One turn sends every row of this set to another row. A few are shown first. Where does it send the rows asked after them?
pabem: [ 11 -22  14  -4 -11  -5  -4   6  15   9  13  -6  -3  -4   2  -5  -3  -3
  18  -4  -5   4  14 -10  -1 -12 -19 -11 -20  -7   6  17  12  -1   9   2
  -7  -5   4  14  18  14  13]
foz: [  6 -17  13   2  -8 -21 -14  -1  18 -10  13  -9   0  10   2  -6 -10   1
  23 -13 -11  -5  12 -10  -2 -15 -21  -5  -4   7  21   9  -4  -9   9   8
  -9  13  -1   4  28  11   6]
ponut: [ 12 -14  15  -7  -6  -5  -1   8  10   8  15  -4  -3  -5  -2  -4  -1  -1
  22  -4  -6   6  23  -6   2  -8 -14 -11 -16  -8   8  20   8   2   5   0
  -8  -4  -2  17  20  13   8]
Remu: [ -2  -8   7   2  -4  -8   2   6 -14  -4   7  -7   1   2   4  -8  -6  -8
  -5  -5   5   3   5 -16  12 -11 -14  -8 -18  -7   6  -4  -6 -12  -1   2
  -2   2  -8  19  21   3   4]
Dasu: [ -3  -6   6   4   3  -7 -14  12   7  -1   7  -7  -7   4   7  -5  -1   7
   0  -7   1  -6  17   3   5  -3 -17 -10   2  13   6   8  -6 -11  17   5
  10  11 -14   4  17  -5   1]
luvi: [  0  -8  12   5  -7 -14 -14   2 -23  -9   3  -5   4   6   6   5  -4   0
   3 -13   9  -1   3  -8   3 -14 -19  -7 -12 -10   6  -3  -9  -9  -2   1
   5  -6  -2   8   7   6   4]
nunuz: [  1 -21   4  -1  -4 -17   7  -1 -16  -1   3   2   9   4   3  -8  -6 -12
   2  -5   1  -6   4 -18   1  -6 -16 -13  -5  -6  10   3   0  -3   4  -1
  -6 -16  -1  13  19   9  -1]
befa: [  5 -15  21  -1  -9  -9 -15   9   3 -11   8   3  -2   8  -5   3  -1  -3
  19 -16   3  -7   7   1   5 -10  -9 -20   0  -8  -6  12  -4   2  14 -10
  -7   1   0  11  -6  10  20]
Gaset: [  2 -18  -5   5  -8 -11 -10  -1  -6  -4  11  12 -15  -2   4 -11   0   4
  21  -3   5  -4   3  -7   1  -3 -26  -7  10   4   3   7  -7   6  25   0
  -9  -2  -9   7   5  -1  13]
tori: [  8 -18  18  -1 -10  -6  -9   7   6 -16  11   3  -8   6 -11  -1   3  -2
  16 -17   3  -5  10   0  10  -8  -8 -19   2  -6  -8   7   5   4  14  -9
  -7  -1  -6  12  -5   9  15]
zifo: [  1 -18  -4   8  -8  -7 -11   3  -3  -7  10  13 -12  -4   3 -13  -6   1
  21  -5   6  -6   7  -4   4  -2 -26  -8   9   2   4   1  -3  10  25   1
  -4  -1  -8   2   6 -10   6]
Lav: [  3  -5  16   6 -10 -29  -3  -3 -15 -12   1   2   5   6   1   0 -12 -14
   9 -19   4   1  14  -3   4 -17 -20 -15 -10  -5  18  -1 -11  -4   4  -2
  -7   0  -4  17  19  11   4]
Lagag: [  1 -13  12   2  -9 -15 -13   0  14 -10  16  -7  -3  10  -1  -8  -5   5
  29 -12 -10  -3  13  -9   1 -15 -16  -2  -6   5  18  10 -13  -5   3   9
 -10  16  -4   8  31   7   4]
sokot: [  1  -9   6   1   4  -6 -13  13   5  -4   9  -8  -8   8   2  -6  -4  11
   8  -9   3 -12  20   2   9  -3 -19  -4   1  10   6   6  -5 -10  13   5
  12   7 -17   2  15  -4  -3]
Dadi: [  6 -16  19  -6  -8  -6  -4  11  10   5  14  -3   0  -6  -4  -5  -1  -2
  24  -2  -5   8  20 -10   2  -7 -18 -17 -19  -7   8  18  11   0   7  -1
 -10  -4   2  13  13  13  11]
tanir: [ 14 -16  18  -8 -10  -5  -5   4   9   4  17  -3  -4  -7  -3  -2   7  -1
  24  -4  -3  10  19  -9   1  -9 -15 -12 -17  -5   9  16   9   6   6   0
 -12  -3  -2  15  15  12  10]
Nusem: [ -2  -8  13   5  -8 -15 -12   3 -21 -10  -1  -7   7   7   7   6  -6  -1
   5 -12  12  -3   4  -5   2 -14 -19  -9 -11  -7   6  -3  -7  -9   1   0
   6  -7   1  11   6   9   6]
gib: [  1 -15  17  -2  -9 -15 -12   2  16 -10  19 -12  -1   8  -4  -4   2   4
  24 -13  -8  -3  12 -10  -1 -14 -14  -3  -6   9  18   9  -9  -4  -1   8
 -12  13   0   7  27   6   5]
nomam: [  1 -11   6   2   2 -10 -13  12   7  -2  11  -9  -9   3   3  -4   0  10
   7 -12   4 -10  24   0   5  -2 -20  -3   0  17  11   9  -3  -5   9   5
   8   6 -15   0  18  -6  -3]
dep: [  0 -12  16   3  -4 -23 -12   2  14 -10  15  -7  -3   9   5  -5  -3  -1
  25 -12 -11  -2  10  -8  -3 -19 -18  -7  -5   8  19  11 -11  -4   8   6
 -14  17  -3   7  29   5   5]
Rumu: [ -1 -10   5   6  -7 -22   2  -3 -19  -5  -4   1   3   4  -2  -9  -4  -5
   9 -10   5  -4   7 -16   7 -10 -28   1  -5   5  12  -3 -10  -7  12   3
 -14  -1  -2  11  12  17  -2]
kifad: [  4 -19  -2   4 -10  -6  -7   2  -6  -7   9  12 -14   0   2 -11  -1   7
  25  -4   4  -4   7  -5   3  -5 -25  -4  11  -2   2   4  -6  13  23   1
  -3  -6 -11   4   8  -5   9]
gop: [  1 -21   4  -2  -4 -18   5   1 -19  -3   4   1   6   3   0  -7  -5 -10
   0  -9  -1  -5   4 -19   3  -6 -17 -12  -5 -10  10   4  -3  -3   3  -1
  -9 -14  -4  10  18   7  -4]
miros: [  3 -15  20   2 -12  -8 -12   8   4 -15  12   7  -4   4 -11  -4  -5  -4
  20 -14   1  -2   9   1   8  -9 -11 -20   2 -10  -7   7   3   1  17  -7
  -7  -1   2  10  -6   7  17]
mut: [ -2 -10   8   6   3  -8 -14  13   8  -6  10  -8  -3   4   7  -9  -8   8
   7  -9  -1 -10  21   1   5  -2 -22  -8   1  15  10   6  -4  -9   9   6
  10   9 -12   1  15  -8  -2]
dusu: [  4 -11   7   1  -1  -8 -17   9   9  -2   7  -8  -7   5   6  -4  -9   8
   3  -7   4  -7  18   2   4  -2 -24 -12   1  10  13   3  -3 -11  16   6
  14   8 -16   0  19  -6   4]
Mozil: [  3 -21  -3   6 -13  -9 -11   2  -3 -11  12   9 -17   0   4 -10   1   5
  21 -10   8  -4   6  -6   2  -5 -20  -4   9   5   3   2  -5  13  21   0
  -3  -2 -12   3   9 -10   9]
Resup: [  5 -17  19  -1 -11  -7  -8   7   6 -16  11   2  -4   8 -10   1  -2  -1
  21 -17  -1  -5   9   4   8 -12  -9 -19   3 -13  -6  10   0   2  11  -7
  -7  -2  -1  14  -2  10  15]
siliv: [  8 -20  18  -6  -5  -8  -3   7  10  10  16   0  -2  -3   4  -7   3  -4
  17  -2  -7   5  18  -9  -4 -10 -16 -16 -19  -5   6  23   5   1   7   1
  -8  -7  -1  15  16  12   9]
Tuno: [  4  -4  15   5 -12 -29  -6  -2 -18 -13   3   0   2   4   0  -1 -10 -12
   6 -21   1   3  15  -5   5 -17 -20 -13 -11  -9  14   0 -12  -3   4  -3
  -9  -3  -8  16  17   9   2]
gos: [  9 -17  22  -2 -13  -9  -8  10   7 -11   6   1  -4   5  -8   0  -7  -2
  16 -18   3  -5   9   4   8 -13 -18 -16   0  -7  -5   7   1   1  16  -6
  -7  -1   2  12  -6  10  24]
Fedom: [ -4  -7   8   2  -4 -10   3   5 -13  -2   5  -4   2   3   4  -8  -6  -9
  -4  -2   9   3   7 -13  10 -11 -13  -9 -18  -3   6  -6  -5 -14   3   4
   2   2  -5  18  22   4   6]
lupu: [  5 -22  -1   0 -12 -11  -6   0   1  -6  11  10 -13   0  -1 -15  -7   3
  16  -3   5  -7   4  -6   3  -4 -28  -7  11   3   3   0  -6   6  27   1
  -5  -4  -9   5   8  -6  15]
lebuz: [ -2 -11  17   2 -11 -17 -15   3  16  -9  16 -11   4   7   1 -10  -7   3
  28 -11 -11  -3  13 -10  -3 -13 -19  -6  -9   8  19  10  -8  -5   5   7
 -13  12   2   7  27   5   2]
Tamug: [  2  -9   5   5  -6 -21  -2  -4 -20  -5  -2  -1   2   1  -4  -9  -4  -5
   6 -14   1  -4   8 -17   9 -10 -28   1  -8   0  12  -2 -11  -7   9   2
 -16   1  -4  11  11  16  -6]

Resup turns into sokot
pabem turns into lupu
befa turns into Dasu
Now these:
miros turns into mut
tanir turns into Mozil
Remu turns into gop
Nusem turns into Fedom

